In the data rows, the value 128 means zero.
Here are some points:
[131 125 129 116 100 116 114 124 157 125 104 123 110 113 120 122]
[124 169 147 175 116 173 173 172 101 139  92  79  92  78 189 167]
[184  98 109  81 120  85 100  95 155 132 124 199 127 154  49 121]
[105 167 158 206 117 184 179 171 120 149 121  77  99  78 218 147]
[210 157 176 127 100 145 206 142 135 120  51 121  35  50 142 148]
[168 136 137 106 127 112 106 122 140 105 107 125 125 115 124  97]
[130 160 124 176 126 153 168 154 137 130 135  71 115  71 211 141]
[ 63 133  98 175 149 154 119 139 125 129 183  99 162 154 184 168]
[109 142 136 176 123 160 146 166 126 145 121  87 127  99 177 148]
[101 114  94 126 154 100  66 119 123 120 173 121 180 164 112 131]
[161 112 139 111 118 109 144 110 142 130 113 164 113 136  85 108]
[122 133 146 144 128 140 166 130 100 108 118 136 109  82 133 127]
[135 141 150 133 105 158 162 152 137 134  77 127  95  76 150 132]
[ 87 148 132 166 134 132 138 145 120 128 147  99 139 120 177 140]
[ 57 117  83 144 152 104  82  94 126 136 185 136 193 185 111 129]
[ 76 111 120 137 145 122 100 114 128 133 145 130 159 139 123 125]
[157 104 114  78 139  93  94  99 147 115 142 158 133 158  54  95]
[172 100 137  76 125 107 112 105 158 138  95 177 107 103  41  96]
[203 146 172 125 104 134 177 146 120 152  56 146  77  66 125 121]
[101 130 115 165 111 154 131 163 107 150 141 105 137 108 172 153]
[ 84 121 103 140 142 111  89 132 123 130 167 112 160 162 143 133]
[134 144 144 157 111 157 176 159 108 128  95  98 106  77 172 126]
[ 57 126  85 110 153 108  58 105 130 117 199 112 220 209 133 120]
[110 133 139 133 129 145 135 138 128 132 123 131 124 143 123 144]
Then 16 other points, each followed by its number:
[ 40 148 120 174 132 156 120 140 115 130 169  86 173 143 190 153] 0
[ 59 100  91 124 151 108  71 122 125 128 200 138 198 187 122 109] 1
[170 113 147 106 115 131 163 141 138 128  79 114  88  90  84 124] 2
[ 55 117  76 145 146 107  67 114  99 126 204 148 215 199 139 155] 3
[103 128 125 158 146 142 120 156 116 144 138  92 144 133 174 143] 4
[173 103 124  82 144  91  92  92 158 119 142 176 121 178  42 101] 5
[177  98 143 100 117 115 134  92 154  98 105 188  96 137  59 121] 6
[172 115 166 114 126 141 170 138 114 137  66 132  83  80 108 125] 7
[123 117 113 137 138 110 125 124 142 141 153 113 148 155 125 120] 8
[189  78 121  75 122  86  99  93 165 123 113 178 130 157  32 100] 9
[136 143 169 174 114 153 180 173  93 135  91 128  74  54 150 154] 10
[ 91 155 128 171 139 153 130 150 112 146 130  78 146 129 182 168] 11
[ 78 101 104 111 132 105  78 108 115 130 181 148 184 188 103 106] 12
[ 97 135 116 160 100 143 136 139 134 128 151 105 149 138 175 140] 13
[ 57 158 125 197 130 176 164 174  90 143 136  53 142  82 237 142] 14
[192 142 181 136 107 161 196 145 135 149  26 121  43  55 136 146] 15
Which of these numbered points is nearest to each point below, ignoring the 2 directions in which the first points spread most? Its number follows each.
[ 94 141 118 156 109 144 134 153 159 139 118 100 131 129 178 134] > 13
[ 50 134  97 141 146 130  97 124 109 121 173 106 187 156 182 121] > 14
[177 144 150 132 116 154 161 157 113 132  99  84  93  77 177 131] > 4
[ 65 119  76 157 144 108  63 121 111 131 212 138 202 171 129 138] > 3
[164 115 160 128 127 120 146 146 112 127  91 156  87  86  87 142] > 10
[ 55 106  75 130 158 123  36 140 109 146 208 110 223 198 135 126] > 4
[ 78 104 105 130 144 125  82 134 125 140 182 142 181 183 135 121] > 1
[204 109 150  97 117 129 164 119 158 116  54 155  65 100  66 106] > 9
[106 141 139 135 117 139 128 135 125 122 124 113 136 123 129 138] > 0
[207 136 165 111 131 117 151 128 148 130  83 146  63 109  90 138] > 5
[ 66 141 128 203 134 178 151 164 110 132 138  91 121  98 211 150] > 1
[ 43 136 104 145 147 144  93 123 106 128 186  98 185 163 169 142] > 0
[168 106 112  67 135  73  79  88 142 133 124 169 152 165  53 121] > 11
[144 127 128 128 113 121 135 124 124 127 118 165 120  85 100 127] > 10
[148 146 147 167 132 176 189 171 101 124  86  97  78  64 177 149] > 7
[141  96 111  84 154 104 104 102 146 107 163 167 155 189  53 104] > 5
[145 112 126  82 127 111 127 122 142 126 100 133 102 143  77 115] > 2
[ 89 157 152 166 120 192 189 197 107 147  93  57  94  80 201 155] > 2
Here are 16 other points, each followed by its number:
[163 102 107  98 126 112 125 108 150 129 113 147 124 137  93 103] 0
[128 122 134 131 122 124 136 127 127 119 118 140 112 139 109 136] 1
[187 113 131 116 138 115 134 117 134 111 106 152  80  88  80 118] 2
[172 130 177 137 113 140 191 141 122 129  76 114  78  73 132 135] 3
[ 72 124 120 133 138 159 117 143 117 145 143 111 168 116 163 134] 4
[184 102 128  62 141  76  97  78 163 120 118 181 137 175  36  99] 5
[ 88 162 167 170 116 177 178 189  98 142 116  68 113  72 208 135] 6
[ 70 152 109 177 126 155 106 157 114 126 169  80 167 140 202 156] 7
[ 27 144 121 152 147 164 104 152  94 132 167  89 177 147 187 120] 8
[123 121 115  87 143  74  76  71 143 107 166 174 172 173  67 111] 9
[ 99 115 106 113 152  94 102  85 148 122 163 162 153 164  66 104] 10
[108 131 127 155 130 138 115 146 117 130 148 102 144 127 155 142] 11
[101 108 100 120 132 116  89 104 120 122 159 137 162 165 119 138] 12
[166 162 177 143 108 161 185 165 133 113  57  93  69  61 169 152] 13
[ 50 152 100 208 137 173 150 164 108 129 169  51 142 104 234 177] 14
[165 107 138  87 120  96 106  90 159 115 112 170 121 122  57  91] 15
The same question for these:
[171 102 133 107 115 140 146 119 146 126  98 141 100 109 107 101] > 0
[185 144 185 142 127 147 184 126 121 131  46 126  73  53 122 124] > 3
[ 81 139 118 163 130 158 128 151 103 142 148  78 137 104 170 147] > 11
[148 124 150 132 119 133 164 141 119 140 108 143  83 114 107 136] > 1
[111 156 152 172 140 168 167 154 108 137 114  83 108  76 204 135] > 15
[151 130 138 130 120 144 159 130 124 119 104 111 103  84 138 143] > 14
[136 154 133 131 127 119 148 112 134 112 119 112 112 106 146 132] > 9
[169 109 121  69 124  93 108  88 154 108 120 186  94 164  43 113] > 1
[ 44 149 124 182 133 169 135 153  98 139 156  45 177 115 242 163] > 4
[154 105 133  95 130 108 105 111 149 129 123 173 119 161  44 106] > 1
[ 83 182 141 184 127 167 184 162  95 144 133  78 128  82 229 159] > 9
[167 126 149 103 123 140 153 119 137 121  81 107  91 102 123 119] > 13
[ 89 140 113 159 134 135 111 146 112 150 142 116 160 129 157 132] > 11
[181 117 109  89 167  93 116 106 146 121 125 168 135 158  61 108] > 5
[194 131 181 134 110 140 177 140 145 130  50 121  66  59 112 132] > 3
[111 118 106 111 143  95  83 105 151 117 162 153 176 191  93 111] > 5
[134 146 154 127 131 123 151 130 126 118  81 146  86 106 111 135] > 1
[138 152 153 164 111 153 174 161 115 119 100  80 111  75 179 147] > 11
